128 stands for zero in the data rows.
Some points:
[110 115 116 120  74  94 151 178 105 105 132 140 158 134 148 128 139 110
 112 162 123 107 122 149 140 151  33  58 144  77  65 156 125 101 122 137
   0  95 152 132 133 177 148 141  61 157 125 201 165 146 161 114 136 117
 163 100 137 146 179   0 181 132 157 129]
[145 138 141  93 111 174  91 137  65  86 172  79 148 116 124 138 155 141
  96 121 139 136 136  98 118  99 108  38 101 150 112  72 149 141  92 152
 147 183 119  11 131 104 163 136 198 125 148 114 111 120  87 176  71 130
 144 166 178 167 153   0 105 104 155  76]
[117 151 160 137 128   7 137 136 102 153 235 145 135  66 100  95 147 185
 116  95 103  91 138 138 139 139 131 165 112 108 133 130 123 100 150  81
 112 168 124 103 122 155  61 136 131 132 144  90 201 135 163  71  50 121
 182 158 121 122 130 130   0 164 140 170]
[126 133 126 138 157 108 133  84 134 112 100 122 116 146 167  93 162 170
 104 150   0 172 126 141 138 108 105 159  95 175 137 150  98  76 139 140
 125 103 130 152 139 127 108 139 163 129 115 127   0 141 148 134 114 135
 138 131 137 153 167 117 155 119 126 157]
[129 140 119 161 175 131 128 171 147 146 156 153 147 127 128 143 137 150
 170 178 121 135  32 142 150 143 188 129 159 128 178 116 165 161 164 143
 158 136 154 122 113 122 152 131 147  94 197 192 144 147 182 128 161 161
 159 154 117  72 158 128 118   0 103 117]
[117   0 144 141 121 154 117 106 115 118 162 121 142 118   0 106 149 145
 124 143 118 162 116 106 136 149 131 156 158 123 122 134 124 145 111 117
 139   0 120 102 124 118 111 122 147 132 130 128 162 116  35 112 138 120
 128 147 127  96 149 140 149 143 151 140]
[131 151 117 109 114 181 129 144 127 125 161  92 120 146 149  87 188 165
 128  97 146 153 110  51 156 174 148 116  41 138 154  95 156 110 146 126
 102 145 185 150 120 168 108 164  48   0 124 148 137 158 115 201 102 121
 100 200  85 116 150 189 165 137 159 166]
[150 136 171   0 122 144 146  92 161 138 133 119 136 131  98 136 177 152
  86 118 124 156 145 153 128 146  94 152 155 148 160 166 145 137 140 143
 155 122 132 152 128 144 114 151 119 143 165 101 129 141 211 162 197 147
  91  84 120 137 101  99 113 156  72 100]
[141 168 163 144 191 150  97  86 152 130 130 190 119 143 121 120 131 170
 137 110 145 158 136 142 122 132   5  56 129 149   0  87 140 172 163 129
  49 147 150 129 129  97 155  86 180 113 168 125 131 124 104 121 166 165
 112  94 100  94 129 122 119 151  98 175]
[139 124 106 134 121 118 123   0 123 136 104 144 122 113 122 134 112 111
 119 148 177 126 134 152 104 143 136 128 150 115 136 128 130   0 140 143
 130 134  87 127 157 133 171 109 118 118 150 132  80 147 135 156 156 161
 107 165 129 103 120 118 116 121 136 141]
[148 115   0 134 133 128 140 129  79 128 140 113 128 116 146 138 122 153
 125 102 152 134 144 136 159 162 112 150 150 173 145 136 153 149 121 138
 162 140 151 126 111 106 135 123 131 123 153  81 125 166 129   0 130 126
  47 130 118 135 151 116 148 143 144 141]
[ 99 158  99 121 166 166 113 116 141 138 124 159 144 109 100 155 130 130
 147 124 140 105 175  61 104 151  69 171   0 115 167 114 156 142 108 137
 115 130 113 130 114 150 133 146 106 178  90 166  43 136 160 135 132 143
 143 115 182   0 166 177 104 114 157  89]
[136 148 119 173 102 125 120 148 111 120  86  95 180 127 145 113 184 144
   0 188 171 123  87 181 160 189 121 109 121 118 120 128 125 169 129 100
 145 116  89 143 113  41 134 145 108 144  17 109 114 199 134 155 148 159
 171 148 142 109  22 156 111 150  73 110]
[142 123 146 151 191 133 130 185  27 136 115 177 148 183  99 102 136 122
 175 176 139 124 132 160 107 133 185 107 130 118 134  90 103 149 122 146
  85 125 101 158 183 207 110 137 146 143 116   0 123 143 162  80 148 102
   0 185 189 115  80 128 146 119 163 125]
[135 137 112 151 136 143 158 113 145   0 136 134 148 127 131 124  85  59
 145 107 143 161 143 134 134 106 112 128 158 123 132 124 138 143 160 150
 101 142 142 133 122 152 114 168 139 146 130 114 134 120 132 124 131 138
 144 152 132 137  89 140 121 135 100 140]
[181  69 128 140 126  45 156 184 120 157 105 157 152 145  89 150 101 133
 116   7 134 101 171 153 102 162 111 163 111 103 130 152 130 145 187  54
 161 122 129 118 143 181 181 102 144 117 113 112 115 135  34 161 167 137
 127 159 144 181 167 148 120  77  91 129]
[151 128 134   0 153 121 110 127 140 122  97 162 128 131 181 133  58 125
 151 171 114 152 102 144 121 127 154 116 121 137 112 141  95 112  15  90
 118 140 112 114 119 128 166 117 151 119  84 184 157 137  87  85 127 115
 197 191 148 119  96 182 131 142 125 155]
[240 154 157 156  78 173 141 146 139 141 126 151  63 183 111 116 132 143
 110 129 143 138 175 119 150 132 107 158 156  45 135 127  83 142 122 161
 156 152 147 137 166  41 176 129 136 180 135 161 130 127 184 126 129 115
 162 161 122 176 110 158 129 146 207 170]
[120 110 120 140   0 126  17 154 160 128 123 105 119 131 111 154 107 129
 126 152 127 110 108 124  84   0 100 101 120 111 110 138 144 120 109  91
 117 139 151 158  65 139 137 124 150 116 133  94 118 156 167 134 174 123
 123 142 116 144 143 168 107 125 133 116]
[167 156 122 136  26 151  39 135 116 144 142 132 135 129 155 123 151 136
 160 123 124 154 155 164   0  76 152 138 153 154 141 136 129 150 168 152
  99 125 130 133 157 115 109 145 113 146 132 169 143 132 110 124 112 156
 159 120 131 113 122 123 147 169 106 135]
[113 115 107 115 147 155 126 144 163 156 184 173  62  91 117 166 133  81
  10 143  83 138 195 126 145  94 162 120 155 118 111 132 171 122 147 150
 136 164 139 123 165 167 134 108 153 122   0 172 157  98 126 129 121 136
  93  93  60 123  14 107 152 101 135 124]
[165 116 132 176 134 149 183 145 232 174  96  54  84 117 149 144 102 112
 214 120 151 128 103 120 114 147  79  32 163 172 143 175 140 127 145 113
 102 113 111   0 108 153  80 178 148 122  72 123 120 154 177 142 159 120
 139 144 141 140 107 104 125 157 142 155]
[136 126 145 125 155  94 128 118 129 151 137   0 135 138 134 144 115   0
 128 139 115 134 145 152 132 138 131 154 133 127 124   0 135 149 138 136
 119 122 155 130 142 125 138 111 125 140 150 132 136 135 136 116 146 121
 144 103 126 130 152 143 130 143 127 143]
[127 140 161 141 135 119 136 144 139 119 130 118 135 158 172 126 134 158
 143 125 141 128 126 140 116 130 112 163 136 129 119 117  55 109  88 151
 149 116 106 136 134 136 131 134 124 149 114 114 134 117 114 116 158 164
 129 156   0 130 124 122 120 160 168   0]
[142 135 123 142 167 102 185 144 167 163 132 163 154 154  85 215 119 138
 109 149 150 161 143 150 121 101 120 108 138 156 133 145 158 106 120  98
 154  72 165 204 144 132  76 199 142 168 177 137 155 180  16 154  64 146
 112 103 153 188 130 152  88 122 194 109]
[125 136 131 132 110 125 144 135 131 126 122 145 141 150 130 135 112 135
 135 134 154 109 154 158 149 152 136 127 132 155 131 157 143 133 151 109
 143 128 132 139 130 122   0   0 136 131 152 143 130 118 127 136 118 113
 126 158 158 141 153 133 129 120 165 104]
[101 166 112 127  89 107 204 129  50 187  94 110 137 161 141 127  78 159
  77  85 204 174   6  91 165  92 133 119 201 156 151 101 118 144 162 155
 135  89 153 164 119 207 126 138 151 146  95 103  44   0 123 119  85 124
 178 123 155  76 125 142 113 123 129 155]
[ 98 140 135 110 146 109 130 140 113 129 127 114   0 113 152 139 112 137
 139 110 131 141 101 142 112 133 147 127 129   0 145 137 131 138 147 121
 106 115 143 140 107   0 109 144 140 119 117 105 125 125 111 140 130 149
 124 124 140 121 125 113 146 138 127  88]
[142 118 170 152 107 171 160  90 125 155 154 142 193  80 129 151  92 114
 168 107   0 105 110  91 138 191 198  76 125 113  99 173 173 122 105 122
 143 189 180 162 106 120 142 136  70 137 174 113  37 121 105 117 167 101
 162 129 133  92  80 138 143 183 126  84]
[101 155 127 145 163 102 109  98 124 121 125 102 180 124 153   0   0 106
  97 180 146 146 143  87 105 136 142 156 118 134 138 176 181 167 162 117
 139 115 196 104 155 121 178 131 179 144 136  96 177 147 165 178 110 128
 111  22 110 156 157 137 161 154 174 110]
[  0 101 188 146 127 122  97 131 183 116 161 144 149 154 156 147 163 114
 142  75 163 106   0 153  87 190 114 198  88 158 119 132 134 118  78 164
 197 176 149 113 160  99 141 132  90 147 101 106 143  80 134  92 136 132
  85 133 174 196 124 128 142  65 171 199]
[136 140 163 144  97 109  67 127 129 145 137 170 138 166 146 131 159 116
 137 132 146 138 174 148 132  71 163 150 136 119 133 124 123 132 147 168
 140 137 123  75   0 135 147 138 115 150 138 139 136 130 120 145 125 133
 128 115 135 140 132 126 166 146 136 153]
[165 108 145 135 135  87 151 145 157 122 119 125  96 132 155 155 120 113
 107 161 134 148 130  20 153  66 186 119   0 159 104 183 103 134 138 124
 171 122  99 111 173 116 132 112   0 133 176  86 130 109 123 112 119 159
 129 117  95  36 135  78 160 108  83 195]
[109  52 118 119 150 108 115 145 147 139 133 138  98 157  96 123 151 147
 186 129 162  10 154 185 176 124 166 119 104 183 183 170 172 158 186 196
  91  76 132 178 172 118 177 109 148 134 137 147 105 125  64 141  94 128
 170 135 126 168 117 122  66 181 108 137]
[113 106  91 135 182 139 148 131  89 149 169 116 152 146 158 157 131 144
 126  98 135 128  90  72  93 121 112 141 138 103 130 142 179 137 141 167
 126 139   0 178 136 130  98  91 159 153 163 117 161 153 135 146 123   0
 128 110  95 159 129 151 143 118 104 155]
[110 156 131 168 134 156 153 111 145 159 133 133 115 109 133 118 148 154
 130 151 145 136 174 125 145 119 136 159 160  99 151 122 144 117   0 143
 128 151 182 121 148 153 129 131 132 158 136 138 132 130 137 157 107 134
 127 156 133 146 170 139 170 150   0 132]
[141 115 135 133  99 167 144 184 138 105 144  76  98 136 109   0  28 126
 159 109 127 115 136 164 155 134 129 118 129 149 127  22 101  87  97 134
 145 157  60 155 120 137 102 143  98 118 133 158 113 146  96 115 143 147
 124   0 156 129 108 122 119 100 119 137]
[119 132 127 134 136  89 104 103 142 118 107 137 130 172 150 118 195 114
 167  35 121  11 125 112 157 125 153 129 215 139 120 132 127 173 111   0
 144 102  96 145 139 125 139 112 124 154 136 165 123 129 158 165   4 137
  68 126 123  93 142 119 112 122 161 135]
[117 152 144 163 145  99 137 134 123 136 107 165 161 140 129 172 144 106
 152 158 128 123 154  48 129 114 114 166 155 120 154 140 116 153 105 143
 167 122 106 125 140 113 154 123  82   0 128 139 125 113 150 111 144 137
 153  93 194 125 128 115 116 152 128 110]
[105 122 110 133 139 141 118 104 131 144 145 140 118 114 106 150 122 114
 119 114 148 121 128 119 125 131 146 110 113 136 140 141   0 142 163 135
 118 154 170 134 124 104 130 138 153 128 125 152 138 145 149 138 114  94
 135 115  80 148 119 139 139 117  95  35]
[139 126 174 131 144 143 117 125 114 122   0 131 130   0 132 144 145 158
 120 119 113 123 136 113 147 124 132 150 127 136 131 104 146 110 118 165
 126 135 146 152 129 140 125 143 128 140 127 146 169 134 136 135 126 118
 112 133 131 147 114 121 140 119 143 140]
[ 68 201  75 139 102 185 143 133  84 126 140 109 140 106 131 159 172 107
 181 185  96 142 142 186 206 153 156 120 110 152 127 168 128 130 171  67
 128 130  43 103 156 128 160 143 132 143 149  90 203  14 106 115 170 125
 104 100 141 167 203 206 141 106 131 130]
There is one direction along which these points spread out most. Take the direction at right angles to it along which they spread out most. Go by this last direction. Where along it does each point below lie, from 0 to 99? 50 is the average, and the first point above lies past it. One standard deviation of the points above along it is 16.
[165 108 145 135 135  87 151 145 157 122 119 125  96 132 155 155 120 113
 107 161 134 148 130  20 153  66 186 119   0 159 104 183 103 134 138 124
 171 122  99 111 173 116 132 112   0 133 176  86 130 109 123 112 119 159
 129 117  95  36 135  78 160 108  83 195] 5
[105 122 110 133 139 141 118 104 131 144 145 140 118 114 106 150 122 114
 119 114 148 121 128 119 125 131 146 110 113 136 140 141   0 142 163 135
 118 154 170 134 124 104 130 138 153 128 125 152 138 145 149 138 114  94
 135 115  80 148 119 139 139 117  95  35] 55
[ 98 140 135 110 146 109 130 140 113 129 127 114   0 113 152 139 112 137
 139 110 131 141 101 142 112 133 147 127 129   0 145 137 131 138 147 121
 106 115 143 140 107   0 109 144 140 119 117 105 125 125 111 140 130 149
 124 124 140 121 125 113 146 138 127  88] 56
[181  69 128 140 126  45 156 184 120 157 105 157 152 145  89 150 101 133
 116   7 134 101 171 153 102 162 111 163 111 103 130 152 130 145 187  54
 161 122 129 118 143 181 181 102 144 117 113 112 115 135  34 161 167 137
 127 159 144 181 167 148 120  77  91 129] 69
[127 140 161 141 135 119 136 144 139 119 130 118 135 158 172 126 134 158
 143 125 141 128 126 140 116 130 112 163 136 129 119 117  55 109  88 151
 149 116 106 136 134 136 131 134 124 149 114 114 134 117 114 116 158 164
 129 156   0 130 124 122 120 160 168   0] 55
[139 124 106 134 121 118 123   0 123 136 104 144 122 113 122 134 112 111
 119 148 177 126 134 152 104 143 136 128 150 115 136 128 130   0 140 143
 130 134  87 127 157 133 171 109 118 118 150 132  80 147 135 156 156 161
 107 165 129 103 120 118 116 121 136 141] 44
[101 166 112 127  89 107 204 129  50 187  94 110 137 161 141 127  78 159
  77  85 204 174   6  91 165  92 133 119 201 156 151 101 118 144 162 155
 135  89 153 164 119 207 126 138 151 146  95 103  44   0 123 119  85 124
 178 123 155  76 125 142 113 123 129 155] 37
[101 155 127 145 163 102 109  98 124 121 125 102 180 124 153   0   0 106
  97 180 146 146 143  87 105 136 142 156 118 134 138 176 181 167 162 117
 139 115 196 104 155 121 178 131 179 144 136  96 177 147 165 178 110 128
 111  22 110 156 157 137 161 154 174 110] 56
[109  52 118 119 150 108 115 145 147 139 133 138  98 157  96 123 151 147
 186 129 162  10 154 185 176 124 166 119 104 183 183 170 172 158 186 196
  91  76 132 178 172 118 177 109 148 134 137 147 105 125  64 141  94 128
 170 135 126 168 117 122  66 181 108 137] 72
[136 140 163 144  97 109  67 127 129 145 137 170 138 166 146 131 159 116
 137 132 146 138 174 148 132  71 163 150 136 119 133 124 123 132 147 168
 140 137 123  75   0 135 147 138 115 150 138 139 136 130 120 145 125 133
 128 115 135 140 132 126 166 146 136 153] 57
[148 115   0 134 133 128 140 129  79 128 140 113 128 116 146 138 122 153
 125 102 152 134 144 136 159 162 112 150 150 173 145 136 153 149 121 138
 162 140 151 126 111 106 135 123 131 123 153  81 125 166 129   0 130 126
  47 130 118 135 151 116 148 143 144 141] 50
[135 137 112 151 136 143 158 113 145   0 136 134 148 127 131 124  85  59
 145 107 143 161 143 134 134 106 112 128 158 123 132 124 138 143 160 150
 101 142 142 133 122 152 114 168 139 146 130 114 134 120 132 124 131 138
 144 152 132 137  89 140 121 135 100 140] 56
[141 115 135 133  99 167 144 184 138 105 144  76  98 136 109   0  28 126
 159 109 127 115 136 164 155 134 129 118 129 149 127  22 101  87  97 134
 145 157  60 155 120 137 102 143  98 118 133 158 113 146  96 115 143 147
 124   0 156 129 108 122 119 100 119 137] 54
[165 116 132 176 134 149 183 145 232 174  96  54  84 117 149 144 102 112
 214 120 151 128 103 120 114 147  79  32 163 172 143 175 140 127 145 113
 102 113 111   0 108 153  80 178 148 122  72 123 120 154 177 142 159 120
 139 144 141 140 107 104 125 157 142 155] 58
[126 133 126 138 157 108 133  84 134 112 100 122 116 146 167  93 162 170
 104 150   0 172 126 141 138 108 105 159  95 175 137 150  98  76 139 140
 125 103 130 152 139 127 108 139 163 129 115 127   0 141 148 134 114 135
 138 131 137 153 167 117 155 119 126 157] 35
